M: rows in 5 groups, each row roughly a mix of its group's directions
M (190 x 10)
[[-28 -24 -23   9  19 -13  47   1  18  18]
 [-39   0  26 -32 -19 -19  13 -17  16 -27]
 [-10 -13  37  16 -40  16  19 -31  17  -8]
 [-33   5  -8 -21  -4 -39 -43  11  16   7]
 [ 11  -1 -47 -26  19  22   9  17  18  29]
 [ -6  -8 -38  15 -36  16 -12  14  31  28]
 [-27  -8 -14 -32  26 -21 -25 -27  -4  31]
 [ 31 -33 -17  -6  21  21 -33   8  24 -20]
 [-30   8   4 -33 -15  16  -6 -22 -37  31]
 [ 21   2  13 -21 -35 -10  14  47  16 -21]
 [ 24  21   8 -27  21  10   5 -26  33  36]
 [  9  10  39   4  19  -9  26  -2 -20 -47]
 [-17 -37  -8  -3   8 -30  23  40  17  16]
 [  9  18  16  24   0   8 -17  27 -42 -36]
 [ 44   8   1  35  14  28  -9  26 -15  13]
 [ -9   9 -15 -24  21  19  34 -40 -13  26]
 [ -1 -37  30 -24 -21 -20  13  31 -14 -18]
 [  2 -10  28  24 -14   3  13  -7 -15 -58]
 [  4  -2  37   6  38 -11  25  -2 -31 -29]
 [ 10   7 -24 -30  44  23 -22 -21   8  15]
 [ 37  -3  39  18 -21  18   6  24 -23 -18]
 [ -6 -37   5  14 -26  -3 -25 -29 -26 -30]
 [ 18  18  -1   9 -26 -14  34  49  10 -12]
 [ 15   1   7 -32 -21  15   1 -38 -36 -26]
 [ 29  30 -11  36  30 -15  -2   2  31 -12]
 [ 13  33  16  24 -28  13  -5  38 -10 -28]
 [ 20 -10  24 -11  41   7 -17  46  -6   5]
 [-37   5   0  49 -13   7   3   9  35   6]
 [ 29 -27   7 -12 -20  15 -18  31  32 -25]
 [-14 -35 -24   1   5  -1 -32 -29 -38  -2]
 [ 14  -5 -24  25 -35  -3  26  31  30 -15]
 [  2  -8  -6 -28 -16  23   6 -56 -18  17]
 [ 44  54   9  12  -9 -16   1   1  -1  -1]
 [-18 -47  -5 -35 -19  34   5   1  -6  -1]
 [ 21  -4   3  42  -7  12   3  40 -25 -28]
 [-16 -33 -14 -16  -5 -39 -24 -24 -26 -14]
 [ 25 -16   9  27 -15  -9   2  39  -1 -43]
 [ 24  -3  33  -1  34  21 -14  40 -16  -1]
 [ 17 -10  -5 -48 -13  -3   3 -32 -37 -10]
 [-26 -24 -15 -31   0  -9  13 -25  23  40]
 [ 24   7  10  11 -48   3  20  36 -22  -3]
 [ 27  26  29  44   0  21  14   1  20 -11]
 [ 16 -25 -34 -41  28 -11   0  -7 -27   1]
 [  6   3   3  11  -3  47 -31 -15  -4  42]
 [ 13  12  29   7 -41  10   1 -33 -30  21]
 [ -4 -23 -10  21 -19  12  -5  31 -28 -45]
 [ 39  -9  38   9 -24  18   7  21 -24 -17]
 [ 51 -18   5   5 -16  32 -23   0 -22  13]
 [  2  10 -15  -8  19  32  33 -46 -10  18]
 [ -9 -31 -24 -40  15  39  -4 -16  10   7]
 [ 10   2 -23  19  45   4 -13  19  31 -30]
 [  2   2  -4  -6 -16 -21  32  58   4 -15]
 [-24  -9 -30 -42   1 -26 -29 -17   0  15]
 [ -8  55  30   0  -8  -8 -20  -2 -22 -20]
 [ 15   0  14 -34 -22  24  -2 -41 -31  10]
 [-17 -58 -10 -27   7  11  -5  -6  25   6]
 [ 41   3  -1  33  19  45  -7   4   1  13]
 [ 24  41  34  22 -11 -27 -10  10 -19   7]
 [-35 -33  10  17  32  -1 -16  17 -18 -28]
 [-39  27  10  13  -8  -9  20 -33 -16  31]
 [ 10  32  -5   9  15  -6  40  38  26  14]
 [-19 -13 -23 -45  17   3  12 -30   5  32]
 [ 28   2 -14 -32 -18 -23  21 -45  -9  -2]
 [ -2 -37  20   6 -10  -3 -10 -25 -29 -44]
 [ 40  25   0  14  -1   7  -8  33  18 -38]
 [-32  -2  29  10 -17 -16  21   2 -49   6]
 [ -7   7  40  30 -41 -24 -10   2 -12  17]
 [-31 -17 -28 -42  12 -16 -21 -20 -12 -16]
 [ 23  61   5  21   6  -2   6   6 -24  -7]
 [-18 -30  -5 -14 -23  26 -24 -25  -6 -39]
 [-23  25 -28  -5  12 -22  26  44 -10  -4]
 [ 38  35 -12  -5 -18   6   8 -32  18  27]
 [ 20  11   9  -7 -42  -7  22  47  10 -12]
 [ -3  20 -25  -4 -12   3  -5  20  37  49]
 [ 30  13   8  32 -21  32  24  18  15 -25]
 [ -8  47  30  -2 -17  -7 -32  -6 -16 -23]
 [ -7   1   5  30  31  -4  -8  49  26  18]
 [ -7  38   5  -5 -41   1   7  45  -7  -9]
 [ 25   5  19  -5 -11   7 -22 -14 -59  -9]
 [  9  21  -4 -35  18 -36  16  19 -35 -13]
 [ 21  -3  23  12  -2  14  26  19 -38  39]
 [ 38  -2   4  -4 -14  42  -2 -34 -28   5]
 [ 17  12  -9  29  -3 -15  37  40  24  18]
 [-44  -2  26  23 -40  23  -7  -1   1  -2]
 [  5 -48  10  21 -23  16 -32   1  27  -3]
 [ -1 -27 -15  19 -13  27  18  28  -1 -45]
 [-23  -2  32  12 -14 -22 -21 -28 -25 -35]
 [-14   8   5 -38  17  -2  12 -31  15  45]
 [-16 -25 -26 -26  -4  24  15   9  20 -43]
 [-23  -4 -30   6 -35   8  15 -47 -12  -9]
 [ 47  16 -23  -3  12  13  13  18  13 -37]
 [ 19 -58 -27 -11   4   3   7  14  19  13]
 [-21 -17 -26 -19  16 -11 -32 -31 -35  -4]
 [-19 -14  -3  -5  49  -1 -25 -41 -10   1]
 [ -2 -33   7   4  -4 -19   8 -11 -25 -55]
 [-31  41  -6   8  39 -10  10   5  26 -16]
 [-24 -24 -23   0 -16  32   5 -31 -35 -13]
 [  6 -45  -3 -47  12   0   2 -10 -30   1]
 [  2  35  -4  14 -37  15   7 -40  -9 -25]
 [ 35  52 -14  18  -7  -6  15   8  -5 -24]
 [  5 -20 -28 -18  32  48   9  -1  17 -14]
 [ -2  -9 -38 -15  43   0  -9  -9 -31  25]
 [-44  -8 -13  22 -35   1  10 -28  25  -2]
 [ 21 -12  27  -2 -62   2  10   6  11   2]
 [ 27  -7  18 -10 -50  27   9 -10  27  13]
 [  7  13 -21 -20  19  25  24 -43 -23  21]
 [-49 -33 -10   2   3   0  10 -14 -15  35]
 [-34 -10  -4 -39 -22 -17   4 -41   6 -11]
 [-16 -11  -4  24  32   0 -10  51  13  24]
 [  7 -21 -46   0 -41   5 -14   7  25  14]
 [  5  26   5  25 -45  15  18 -15 -12  33]
 [-26 -34 -11  28 -23  16   8  20 -11 -35]
 [ -9   9   1  38  23  -6  -4  44  30  21]
 [-25  50 -20   5  28 -24  22  -2   3   6]
 [-41 -40  17 -10 -12 -27 -17   0 -17  16]
 [ 34 -21 -26  -2  30  14  -5 -15 -42   9]
 [ -1 -11   5  54 -39  -3  -8  -1  27 -10]
 [ -3  47   6  46 -14  -1  -1  11  27   1]
 [ 17  -8  26 -12  38  13 -21  44 -13  -2]
 [  9  59   0  -1  19 -24  -3 -15 -15  20]
 [-24  15   1  29 -43  19   8 -34   4 -16]
 [ 18  -7   3  27 -32  -9  24  33  35  14]
 [ 39  16   9 -39  -7 -36   7  17 -14  -9]
 [ 47 -14  13   3 -26  32 -13 -10 -29   5]
 [-19 -17 -44 -23  18  -1   9 -34  13  24]
 [-19 -23 -31 -25 -31  -6 -37 -16  12  11]
 [-49  -2 -15   2  14 -35  22   6  29   0]
 [ -7 -45   1  35  35  15 -19  -7  -7 -16]
 [ 21 -14  24   4 -36  28 -18 -38   1  19]
 [-15  11 -43 -10  26 -17  19  42   7  -3]
 [ 11  -1  -2  45   2 -23 -13  30  -8 -40]
 [-41 -26 -39  -8  -6 -27   2  -5  16  20]
 [-31  -3  26  -7 -37  -3   0  11  46 -10]
 [-11 -33 -15 -39  42 -22 -10   8  -5  -4]
 [ 35 -31  -7   7   8  29 -34   5  25 -21]
 [ 27   2 -13 -15  -8 -13  28 -14  51  21]
 [-13   4  23  36 -38 -28  -6  16 -27 -10]
 [-25 -15   5  10  25 -14 -13  37  44  10]
 [ -3  22 -10   7 -34  21   6 -44 -18 -28]
 [-36 -35  36   9  15 -14   0  -7 -29 -15]
 [-23 -20 -25 -26  11 -35 -28 -23 -24   5]
 [ 19  50  -8   2  28 -35  17   6  -7  -8]
 [-20  23 -12  17  27 -30 -15  37  24 -15]
 [ 26 -31 -31  11  28  14  17  20   4  33]
 [ 14  -1  -4 -17  -3  34  22 -48 -24  19]
 [  2  46   5  28   4 -10 -12  15  42 -14]
 [ 21  13   2 -35 -28  -4   5 -39 -31 -13]
 [ -4 -23 -52  -2  26   4   4 -17  19  27]
 [ 19  23   2  13  16 -21  42  37  17  14]
 [ 15 -24  -8   2   7  39  42 -32  -1  12]
 [ -6 -16  37 -26   8 -27  -3   7 -38 -29]
 [-24  -8  35  12 -10   2 -15 -25 -22 -44]
 [-25   1 -33   0 -32 -11  13 -46  14  -9]
 [ -1 -21  20 -29 -24 -41  13 -10  23  26]
 [-12 -26 -30 -17 -32  -3 -37 -13  14  25]
 [ 17  21  -2 -34  13 -44 -15   8 -33  -1]
 [ 22 -36  22  -4 -38  25  12 -22 -18   9]
 [  1 -14 -41  -6 -14   8 -15  10  23  49]
 [  4  28  11  -9  20  34  38 -34 -11  -9]
 [ 47  29  -8 -39  25  -5   9   8   1  -7]
 [  0  -7  19 -36   8 -46  28  13 -18 -14]
 [ 40 -31   3 -27 -21  22 -14  -8 -25  18]
 [-23  24 -33  -7 -39  -5  -2 -33 -22  -5]
 [  5   4 -17 -41 -13   2 -17 -39 -32  18]
 [-14 -17 -41 -32 -21 -17 -31 -12  11  16]
 [  6 -26  -8 -12  34  -3 -21  32  13 -41]
 [  1  24  26  21 -35 -46  -2   6 -17   5]
 [ 34  -7  23  17 -53  23  -1   9   2  -1]
 [-23  29  44 -18  -7   3 -23  -9  22  26]
 [-19  32  23 -25  -9 -18  13  19  43   4]
 [  5 -26 -34  -1  33 -26   9  -4 -39 -12]
 [ 16   3  31 -40 -22 -20   0 -30  18 -20]
 [-12  48  32  17  -9 -14   8  10 -23 -27]
 [ 17  27  22  45  -6  -1 -17  34 -18  -5]
 [-20   5 -24  14  10  -1  16  30  54  -2]
 [ 13   3  -3 -28  33  13  -3 -27  37  34]
 [-32 -56 -10 -24  15  13  -5  -5  11   7]
 [-48  22   1 -21  17 -32  19  -1  16 -14]
 [ 38  28  21  11 -34   9   4 -30 -14  14]
 [ -6  26  -3  -1  18 -29   8  23 -49 -22]
 [-22  26   1  50 -11   3   1   8  39   1]
 [-28  26  23 -35 -23 -14 -10 -30 -12 -18]
 [  9 -18  36   6   6   4 -18 -33 -41 -23]
 [ 17   1  51  29  -3  16  23   5  -4 -28]
 [  6 -13  -8   3 -22  45 -40 -24  -2  21]
 [-28   9  32  21 -22  26 -14  -7  25 -32]
 [-18  -2  41  -4 -14   7 -14  -9  42 -34]
 [ -5  24   5 -10 -35 -19  35   2 -34  26]
 [ -2 -45  29 -14  30   1  -5  34  11  14]
 [ -7 -26   2 -41 -20  -3  -9 -18 -18  43]]

the four rows of each list that fit no group, in list order (the others fit one group, some only roughly)
  * q_398: [-11   3 -12 -10  37  46  12 -20  27  16]
  * q_83: [-22 -10 -39 -38 -15 -25  -7  -6  17 -25]
  * q_498: [-29 -16 -26 -11  38  42  -4 -16   2   4]
  * q_414: [-30  31  -9 -38 -30  -7   6 -30  11  -5]
  * q_149: [ 27  12  33  -8 -37  11 -18   1 -37 -15]
  * q_677: [-34 -13 -15  15  17 -36 -24  36   8 -10]
  * q_597: [ -1 -56  -4   8 -20  33  14 -12 -13  13]
  * q_423: [-41 -40   5   4  16  12 -23 -18 -28   7]
  * q_481: [ 19   2  15   0 -52  -9   7  23 -24  29]
  * q_591: [ 35  18  12  41  -6  11 -34  19 -18  -1]
  * q_517: [ 14  -3 -17  46 -23  -7  25  34  20   2]
  q_414 q_677 q_597 q_481
  * q_190: [ 38 -21  16 -12 -44  23 -14  -2  22   0]
  * q_172: [ -6  50 -18  28  22  11   6   0 -28 -17]
  * q_690: [-16 -11 -13 -20  47  14   2 -44  -1 -13]
  * q_476: [-22 -36   4   7 -24  48  11  -5  21   6]
  * q_621: [ 12  45  -3  -5  22 -42 -22  -5 -19   8]
  * q_605: [ 21 -19 -21  31  34  30 -27   4 -11  18]
  * q_946: [-15 -36   2  16 -21  47  -4 -14  27   5]
  * q_2: [-27  14 -14  13  37 -24  26   8 -26 -25]
  * q_775: [  3  45  -9   0 -16  -4  17  48  16 -16]
  * q_175: [  2   4 -45 -20  14 -17   0  -1 -45  20]
  * q_818: [  9  18  11   6  -1 -31  29  54  12  -4]
  * q_780: [  6 -18   7  20 -23  10  -2  13 -30 -54]
  q_690 q_605 q_818 q_780
  * q_181: [ -9 -26  26   3   1   6 -25  -2 -53 -21]
  * q_657: [-26 -16 -20  -6  24  -4 -25 -53  -6  -5]
  * q_403: [ 38  -3   0  30  15  39  11 -11 -30 -13]
  * q_381: [ 2  2 52 22  2 -3  4 13 45  6]
  * q_43: [-40  33  17 -38  -7 -17   2 -18  -1 -17]
  * q_235: [  3  24 -19  -2 -17  -9  29 -27 -25  44]
  * q_934: [ -9   1  39 -13  -7  -1  29 -13 -42 -28]
  * q_692: [ 16 -11  18  34 -51 -24  -6   5  17  -5]
  * q_308: [-34   2   2   0  13 -41 -43  20   4 -11]
  * q_251: [ 21  31 -40   2 -17  17  12  -9  29  26]
  * q_982: [  4  36  -5  12 -27   8  36 -19 -17 -34]
  q_657 q_934 q_308 q_982
